A = (24, 251, 59, 176, 149, 52)
A[-6] -> 24
A[-4] -> 59
A[5] -> 52

W = [[-0.146, -0.198, -0.029, -0.078, 0.070, 0.153, -0.061, -0.064, 0.076, -0.116], [-0.041, -0.114, -0.085, -0.089, 0.002, 0.056, -0.105, -0.022, 0.056, -0.087]]
Indices start at 0.
row 0 col 0	-0.146
row 0 col 8	0.076
row 1 col 2	-0.085
row 1 col 8	0.056
row 1 col 9	-0.087
row 0 col 4	0.070
row 0 col 1	-0.198
row 1 col 7	-0.022
row 0 col 6	-0.061
row 1 col 5	0.056
row 0 col 9	-0.116
row 0 col 2	-0.029

a =
[[ -4.4 -15.7   2.1   0.8   1.7   2.6 -10.3   6.9   1.3 -10.4  -7.6  -3.5
   -6.4   0.8  -8.5]
 [-21.7 -14.7 -14.0  -3.0 -11.3  -6.5   1.0  -1.9  -8.5  -6.6 -13.1 -15.2
  -12.9  -5.0   2.8]
 [ -3.6 -10.1  -0.1  -9.0  -9.8 -10.2   2.1   4.0   2.3   0.8  -8.2 -11.5
   -1.2  -5.0  -1.6]
 [ -6.7   0.0  -7.0   0.0   0.9   0.1  -0.9   0.2  -8.8  -8.2  -6.1  -3.7
   -2.0 -14.7   8.5]
 [-14.1  -4.3 -12.4  -5.8  -8.6  -8.2  -8.3  -6.6  -3.3  -9.5  -4.0  -4.9
   -1.8  -9.9  -8.5]
 [  1.9  -2.1  16.9  12.2  12.2  -1.7  -9.6   6.7   0.0   3.4   2.0 -11.8
   -9.4  -2.8  -0.9]
 [ -2.9  -4.3  -5.0  -5.3  -7.2  -4.3  -3.8  -2.9  -5.7  -3.7   1.8  -0.2
   -1.0  -0.4  -4.4]
 [ -3.7   1.7  -8.7  -4.5   4.4   2.5  -9.0  -8.5 -13.6  -3.7   2.8   2.6
   -3.3  -4.0  -4.1]
 [  0.6 -19.1   2.3   7.2   1.8 -12.1  -0.2   4.7   0.1   4.2   3.1   4.1
   -6.6   4.3  -4.4]
 [-12.0   1.2  -5.5  13.4  11.7   6.1  -1.3 -10.3  -6.3 -10.9  -0.4 -11.5
   -4.8   0.2   3.8]]
a[0][0] => -4.4
a[:, 10] => [-7.6, -13.1, -8.2, -6.1, -4.0, 2.0, 1.8, 2.8, 3.1, -0.4]
a[4][3] => -5.8
a[4][12] => -1.8
a[:, 13] => [0.8, -5.0, -5.0, -14.7, -9.9, -2.8, -0.4, -4.0, 4.3, 0.2]
a[5][7] => 6.7
a[3][3] => 0.0
a[:, 12] => [-6.4, -12.9, -1.2, -2.0, -1.8, -9.4, -1.0, -3.3, -6.6, -4.8]
a[:, 14] => [-8.5, 2.8, -1.6, 8.5, -8.5, -0.9, -4.4, -4.1, -4.4, 3.8]
a[:, 7] => [6.9, -1.9, 4.0, 0.2, -6.6, 6.7, -2.9, -8.5, 4.7, -10.3]
a[8][6] => -0.2
a[8][5] => -12.1
a[4][9] => -9.5
a[7][4] => 4.4
a[3][10] => -6.1
a[1][7] => -1.9
a[:, 9] => [-10.4, -6.6, 0.8, -8.2, -9.5, 3.4, -3.7, -3.7, 4.2, -10.9]
a[8][4] => 1.8
a[5] => [1.9, -2.1, 16.9, 12.2, 12.2, -1.7, -9.6, 6.7, 0.0, 3.4, 2.0, -11.8, -9.4, -2.8, -0.9]
a[2][14] => -1.6
a[4][2] => -12.4
a[6][8] => -5.7
a[9][9] => -10.9
a[7][0] => -3.7
a[9] => [-12.0, 1.2, -5.5, 13.4, 11.7, 6.1, -1.3, -10.3, -6.3, -10.9, -0.4, -11.5, -4.8, 0.2, 3.8]
a[6][14] => -4.4
a[8][1] => -19.1
a[7][11] => 2.6
a[3][7] => 0.2
a[3][5] => 0.1
a[9][8] => -6.3
a[:, 2] => [2.1, -14.0, -0.1, -7.0, -12.4, 16.9, -5.0, -8.7, 2.3, -5.5]
a[0] => [-4.4, -15.7, 2.1, 0.8, 1.7, 2.6, -10.3, 6.9, 1.3, -10.4, -7.6, -3.5, -6.4, 0.8, -8.5]
a[5][3] => 12.2

grid =
[[ 0.781  1.495  0.965  1.863  1.832  0.505 -0.559  1.551]
 [ 0.337  1.344  1.240  1.634  1.760 -0.220  1.532  1.025]
 [ 0.966  0.454  1.217  1.177  2.241  2.462  0.769  0.719]
 [ 0.624  1.769  0.871  1.327 -0.423  0.565  2.208  0.752]
 [ 1.586  1.548  1.055  0.990 -0.126 -0.112  1.098  1.622]
 [ 1.313  0.894  1.348  0.698  2.610  2.145  0.256  0.551]
 [ 1.045  1.181  1.453  0.472 -0.741  1.853  2.488  0.813]
 [ 2.060  1.157  1.195  0.793  1.324  1.061  2.134  1.013]
 [ 0.731  1.230  0.984  1.554  1.557  0.526  1.497  1.198]
 [ 1.239  1.084  1.394  1.152 -0.562  1.304  0.444  1.570]
 [ 0.682  0.942  1.132  2.224  0.864  0.346  1.110  1.170]
 [ 0.824  1.355  1.139  1.798 -2.442  0.312  2.335  1.128]
 [ 1.407  1.001  1.157  0.906  2.689  1.823  1.353  1.023]]
grid[0][0]: 0.781
grid[:, 6]: [-0.559, 1.532, 0.769, 2.208, 1.098, 0.256, 2.488, 2.134, 1.497, 0.444, 1.110, 2.335, 1.353]
grid[10]: [0.682, 0.942, 1.132, 2.224, 0.864, 0.346, 1.110, 1.170]
grid[:, 7]: [1.551, 1.025, 0.719, 0.752, 1.622, 0.551, 0.813, 1.013, 1.198, 1.570, 1.170, 1.128, 1.023]
grid[:, 1]: [1.495, 1.344, 0.454, 1.769, 1.548, 0.894, 1.181, 1.157, 1.230, 1.084, 0.942, 1.355, 1.001]
grid[4]: [1.586, 1.548, 1.055, 0.990, -0.126, -0.112, 1.098, 1.622]
grid[5][0]: 1.313
grid[1]: [0.337, 1.344, 1.240, 1.634, 1.760, -0.220, 1.532, 1.025]
grid[0]: [0.781, 1.495, 0.965, 1.863, 1.832, 0.505, -0.559, 1.551]
grid[2][4]: 2.241
grid[3][4]: -0.423
grid[9][2]: 1.394
grid[2][3]: 1.177
grid[9][7]: 1.570
grid[6][1]: 1.181
grid[11][3]: 1.798
grid[8][7]: 1.198
grid[5][3]: 0.698
grid[5][2]: 1.348
grid[7][0]: 2.060
grid[2][7]: 0.719
grid[0][1]: 1.495
grid[3][3]: 1.327
grid[7][1]: 1.157
grid[:, 4]: [1.832, 1.760, 2.241, -0.423, -0.126, 2.610, -0.741, 1.324, 1.557, -0.562, 0.864, -2.442, 2.689]
grid[3][5]: 0.565
grid[0][7]: 1.551
grid[8][5]: 0.526
grid[10][3]: 2.224
grid[9][4]: -0.562
grid[3][2]: 0.871
grid[8]: [0.731, 1.230, 0.984, 1.554, 1.557, 0.526, 1.497, 1.198]
grid[4][3]: 0.990
grid[2][5]: 2.462

x =
-3, 1, -4, 3, 0, 20, -4, 18, -1, 5, 2, 12, 8
6, 3, 4, 1, 5, 3, -11, 7, -12, 5, -6, 3, 4
-4, -16, 11, -2, 1, -5, 0, 0, 18, 2, 3, -6, -8
-4, 3, -8, 4, -1, 28, 1, 24, -1, 9, 7, 16, 8
-6, -18, 6, 2, -4, 6, 4, 9, 22, 5, 9, 0, -5
10, -5, 12, -2, 6, -18, 3, -5, 2, -6, -6, -9, -4
12, 25, -5, 2, 9, 2, -6, 9, -34, 5, -14, 11, 13
3, 4, 2, 1, 4, 5, 8, 12, -4, 0, 3, 5, 3
-5, 5, -9, 5, -1, 21, -1, 25, -3, 13, 7, 18, 9
2, -26, 20, -4, 0, -23, 4, -7, 26, -1, 4, -15, -14
-2, -4, 1, 1, 1, 8, 0, 12, -1, 4, -1, 5, 3
3, 4, 0, 3, 2, 13, 3, 9, -8, 6, -2, 7, 4
0, -18, 11, 0, 0, -4, 6, 2, 17, 2, 2, -7, -8
x[-13][-13]: -3
x[:, 11]: [12, 3, -6, 16, 0, -9, 11, 5, 18, -15, 5, 7, -7]
x[-1][10]: 2
x[2][-6]: 0
x[9][8]: 26
x[:, 1]: [1, 3, -16, 3, -18, -5, 25, 4, 5, -26, -4, 4, -18]
x[3][-6]: 24
x[12][-2]: -7
x[-5][9]: 13
x[-4][-7]: 4
x[-5][-8]: 21
x[-3][0]: -2
x[-10][12]: 8
x[-1][4]: 0
x[4][10]: 9
x[-11][9]: 2
x[-4][9]: -1
x[7]: [3, 4, 2, 1, 4, 5, 8, 12, -4, 0, 3, 5, 3]
x[:, 8]: [-1, -12, 18, -1, 22, 2, -34, -4, -3, 26, -1, -8, 17]
x[10][5]: 8
x[9][2]: 20
x[-8][-7]: 3
x[:, 4]: [0, 5, 1, -1, -4, 6, 9, 4, -1, 0, 1, 2, 0]
x[-2][1]: 4
x[10]: [-2, -4, 1, 1, 1, 8, 0, 12, -1, 4, -1, 5, 3]
x[-2][2]: 0
x[-4][1]: -26
x[:, 5]: [20, 3, -5, 28, 6, -18, 2, 5, 21, -23, 8, 13, -4]
x[:, 12]: [8, 4, -8, 8, -5, -4, 13, 3, 9, -14, 3, 4, -8]
x[-6][12]: 3
x[-11][2]: 11
x[9][-13]: 2
x[1]: [6, 3, 4, 1, 5, 3, -11, 7, -12, 5, -6, 3, 4]
x[-7][-11]: -5
x[-2][-6]: 9
x[2]: [-4, -16, 11, -2, 1, -5, 0, 0, 18, 2, 3, -6, -8]
x[4][0]: -6
x[1][-13]: 6
x[-4][7]: -7
